Each path is a new rotation, seen through one point. The rows after it are directions, each followed by how far the rotation turns it, in degrees each step (0 if it stays put).
Each turn is a multiple of 5 degrees from 10 to 175, or 0.
Each row of a path follows its step; steps can be skipped.
path 1
step 3: [ 17.5   6.0 -13.9 -19.9 -13.4  17.2  -5.2   1.1   9.8 -19.3 -18.3 -18.1
  -1.2   7.8  -3.4   9.2  -5.7  -0.1  46.6 -14.4  -8.8 -16.6  16.1  -4.5
   5.7 -19.2  14.3  -7.5  17.5   0.8   2.6 -32.6 -10.4 -11.1   1.9  22.6
   8.7  -1.0 -14.6  14.1   5.0 -16.7  11.4  -2.1   0.8  11.0 -35.8   1.1
   8.8 -11.6  -4.7  -1.2 -19.9  -0.8   8.9 -11.5  -6.6  -0.7]
step 4: [  5.6   9.6  -8.0  -1.3 -11.5  12.7  11.3   1.3  -1.3 -11.8 -13.2 -13.5
  -0.3  12.3  -2.5  -8.4 -18.1  -4.6  36.0   3.2   3.0 -21.8  -0.4  19.1
   0.9   8.6  -2.0 -15.8  10.3  -4.3   2.7  -9.3  -3.7  -9.2  -0.8   2.1
 -10.6  34.4  -3.6   5.7   5.9 -40.4  -3.4  16.3  12.7  25.5  -9.1  -0.2
  11.0 -20.8  -4.0  10.0 -34.8 -19.3  -1.3 -26.8   8.6 -14.7]
step 7: [-12.9  16.9 -10.3 -18.0   1.0 -11.3  24.7 -15.3   5.8   3.8  12.4   4.0
   6.9   1.3  29.2  23.5   1.2 -14.3  11.3  17.2  -5.1  11.3  -0.3  20.5
  -5.6 -15.7 -24.9  -5.4   1.0 -22.4 -15.2   3.0 -10.7  -5.1 -19.3   9.8
  20.7  24.0 -15.4  21.6  16.9 -11.8  -0.1  -1.0  18.2   6.9 -32.5   7.0
  17.4 -13.8  12.8  13.5  10.8  -1.7  -3.4 -11.8  -3.6  14.9]
step 8: [ 10.6   3.5  -2.1 -11.0   4.6 -19.7  -5.5 -17.0 -11.7   7.0  -5.5   4.9
  -2.1   0.7  13.3  -3.9  -3.4   4.8  17.5  10.8 -20.4  17.2   9.4  -9.4
  12.7  -7.4  -0.3 -13.6   2.6 -13.5 -11.3  18.2 -15.9 -20.5   4.8 -11.5
  35.0  19.9 -24.9  12.0   6.8   5.6   6.9   9.6  26.2  22.3 -14.5   6.1
  30.4  -0.5  -4.8  27.6  -1.2   0.4 -13.8 -19.7  -7.9  28.2]
step 11: [-11.1   2.3 -11.9  -9.1  -8.6 -21.1  14.7 -10.8  -3.1  -8.6 -10.7   5.0
  14.5   2.6  -4.3 -20.0 -14.8   3.4   0.1  10.0   9.5  18.6  -7.1   8.7
  -5.1 -13.1  17.3   1.5  20.8  -3.0  -3.6  13.4 -28.3 -21.9   3.7  13.7
  -0.5   3.1   7.0 -19.4  18.3  -1.3 -17.6 -25.6   2.1  36.1 -16.0 -14.0
  -8.2  16.2  11.3 -11.4   5.7  -0.9 -31.9 -34.0  -3.6  -2.1]
step 13: [ -4.7   9.5 -18.8  -7.7  -8.0 -25.7  11.7  -2.2  21.0  23.8 -16.0  12.4
  16.1   9.1  17.2 -18.0  -6.1 -34.1  -2.6   1.8  10.3  -1.7  23.9   5.9
 -11.3  10.8  -2.2 -12.6   8.9 -17.3   0.8   7.0  -6.2   6.4  -3.4  -2.8
  24.9  -6.4 -29.8  22.5  26.1  -9.1  -2.2 -17.3  15.2  -3.2  -4.1   0.6
   5.0 -13.3  -3.4 -23.5  23.8  10.4 -17.4  -9.4  -8.3 -11.8]
step 14: [ 22.0   7.0  15.8 -11.0 -12.6 -10.9  -6.5 -10.9  -3.8   9.6 -31.4  13.2
  22.4  27.7   6.4 -27.4   9.5 -13.0  -6.6 -11.3  16.4   8.6  16.6   4.5
   0.0   3.5  -3.3 -10.6   7.8  -1.0 -10.4  -6.7  -4.8   1.3   4.9 -14.5
  20.7  -4.8 -38.1  -1.0   9.2   1.3 -11.3 -18.9  28.9   5.4 -13.6  -3.8
  22.9  11.9 -13.8  -8.9   4.9  10.9   5.6 -24.2 -11.1   9.0]
step 16: [ 18.4   9.9   7.2  10.0 -20.2  15.3 -10.0 -11.0  30.9 -23.2 -33.8  -4.2
  -1.3 -11.0   1.1  -3.8 -24.9   3.6  24.9 -12.7  13.9 -13.6  19.2  20.1
   0.4   7.2  -2.8  -7.4  31.1   3.0  -3.9  -2.9 -12.4 -16.3  12.7  16.6
   1.9  14.9 -25.9   7.2  11.7 -29.3  -8.6   3.3  -5.5  10.7  -0.6 -16.6
  -3.2   0.2 -16.1  -1.1  -1.6  14.2  -7.6  -7.8  -1.1  -5.6]
step 19: [ 16.3  18.0   3.1  -4.1 -10.0   7.5  28.1  -8.7  22.4  -6.4  -2.5   1.8
   1.8  -0.7   4.9  24.7 -11.8 -15.0   2.0   0.9  -8.1 -17.1   9.2  15.2
 -12.7   2.3  12.7 -17.3   0.4 -24.8   4.0 -24.2  -3.1   3.9   8.2  -5.2
   4.1   5.4 -15.8  15.8  17.2 -11.2  -4.9 -14.4  14.8   5.7 -30.2   9.7
  22.3 -40.0  19.7  -7.8  10.9 -21.1  -4.9 -16.6 -11.3   0.4]
step 20: [ 18.7  -4.0   5.0 -10.7  -3.1  -1.4   6.6  -8.1   8.9 -12.3   1.9   1.8
  -3.5   7.6  -2.3   9.9  -3.0  -0.6   8.1  -0.9  -6.7   4.6   6.5  26.8
  -2.5   9.1  -6.4 -22.0  -5.4 -11.8   0.1 -10.6   7.4 -14.7 -12.2   5.7
   1.1  22.5 -39.4  12.7   3.3  -1.2 -11.5  -9.1  45.2  -2.9 -17.3  27.0
  34.1  -5.9   1.0  18.0 -16.1 -12.9  -2.2 -29.9  -7.1  17.8]
[ 4.6  3.0 -0.1  2.9  1.4  4.8 -1.0  4.2  4.0  0.2  1.5  3.7 -4.8  2.6
 -8.9  4.4  1.9  0.4  0.3  3.5 -2.6  5.5 -1.7  7.5 -2.4 -3.9  4.6 -3.9
 -1.8  5.9  3.5 -5.7 -3.2  4.2 -0.5  3.5 -5.3 -3.0 -0.7  2.0  1.3 -5.5
  7.8  3.5  0.3 -2.9 -1.4  4.4  3.3 -5.5 -1.8  4.8 -3.6 -2.3  4.4 -2.9
  0.8  1.0] : 20
[ 1.3 -1.4  3.9 -6.7 -6.7  1.2 -0.5 -0.6  1.9  5.3  3.1  1.4  1.3 -3.2
 -0.8 -2.0 -5.3 -1.7 -7.7  1.2  1.1  4.0 -4.5 -4.6  3.5  5.1 -4.7 -4.2
  0.7  5.3 -2.8  2.0 -4.8 -2.8  3.3 -0.8 -3.4 -2.2 -1.6 -0.1  5.7 -6.6
 -4.7 -1.6  0.8 -2.2  4.1 -5.4  5.5 -1.1  3.1  4.1 -3.2 -6.5 -3.4 -1.3
 -1.5  7.1] : 120
[-0.7  2.2 -0.7  2.0 -1.8 -1.3  7.0 -7.8  2.3 -3.7  0.2 -5.1  0.2  6.2
 -3.4  1.4  2.6 -5.5  0.5 -2.1  3.4  2.0 -5.1 -4.6  0.2 -7.0 -2.7 -1.3
 -0.2 -1.2 -0.2  2.8  4.8  1.0  3.0  1.4 -1.5 -4.1 -0.1 -2.9 -0.3 -1.5
  6.7 -6.9 -3.0  1.4  0.0 -5.5  8.2  5.9  1.3 -1.8  4.3 -4.3  9.4  1.4
  1.0 -0.1] : 90
[-1.2 -7.8  6.2  5.9 -4.3  3.0 -0.8  1.4  1.2  4.2  1.1 -3.9  2.1  5.7
 -1.9  3.4  3.3  1.0  2.1 -4.2 -5.1  6.1 -2.0  6.0  4.9  1.3 -3.6 -0.7
  2.2 -1.7 -1.1 -0.4 -1.6 -7.7  3.1  0.0  0.3  4.6 -6.3 -3.3  0.3  2.1
 -3.7 -2.3  2.4  1.3  4.2  0.2  1.1  0.0 -4.5  3.7 -3.4  8.6  6.0  5.1
 -1.1 -3.8] : 175
[ 1.8 -1.6 -3.7  2.6  4.4 -1.8 -0.5  1.6 -2.3  2.6  4.3 10.9  4.1  5.7
 -0.9 -3.4  4.8  5.9 -3.9 -3.2 -2.1 -2.3 -1.0  0.1 -0.9 -2.7 -1.6  0.6
  5.2  2.4  1.8  2.3  4.5 -0.6  2.9  1.9 -2.9  5.3 -0.8 -1.5  3.1  2.0
 -4.9  5.2  5.8  4.1 -2.1 -1.4  1.2  8.2 -2.3  4.5  3.9 -7.8  2.0 -6.7
  2.0 -1.1] : 115
[  0.6  -3.6   1.4  -4.4  -2.5  -2.8  -1.8  -4.4   1.3   0.9   3.1 -11.1
  -6.0   5.5   3.5   2.2  -0.5   1.2  -4.8  -0.5  -3.4  -8.0   4.5   0.7
  -1.4   2.2   0.3   4.1  -2.5  -1.5   0.1  -0.4   2.0  -3.2  -3.5   4.0
  -3.1  -3.9   2.4   3.2   1.7   2.5   1.0   4.8   2.6   5.0  -4.5  -1.2
  -0.4  -2.4   5.0   9.5  -5.7  -3.1   4.0  -0.9   5.7  -1.8] : 20
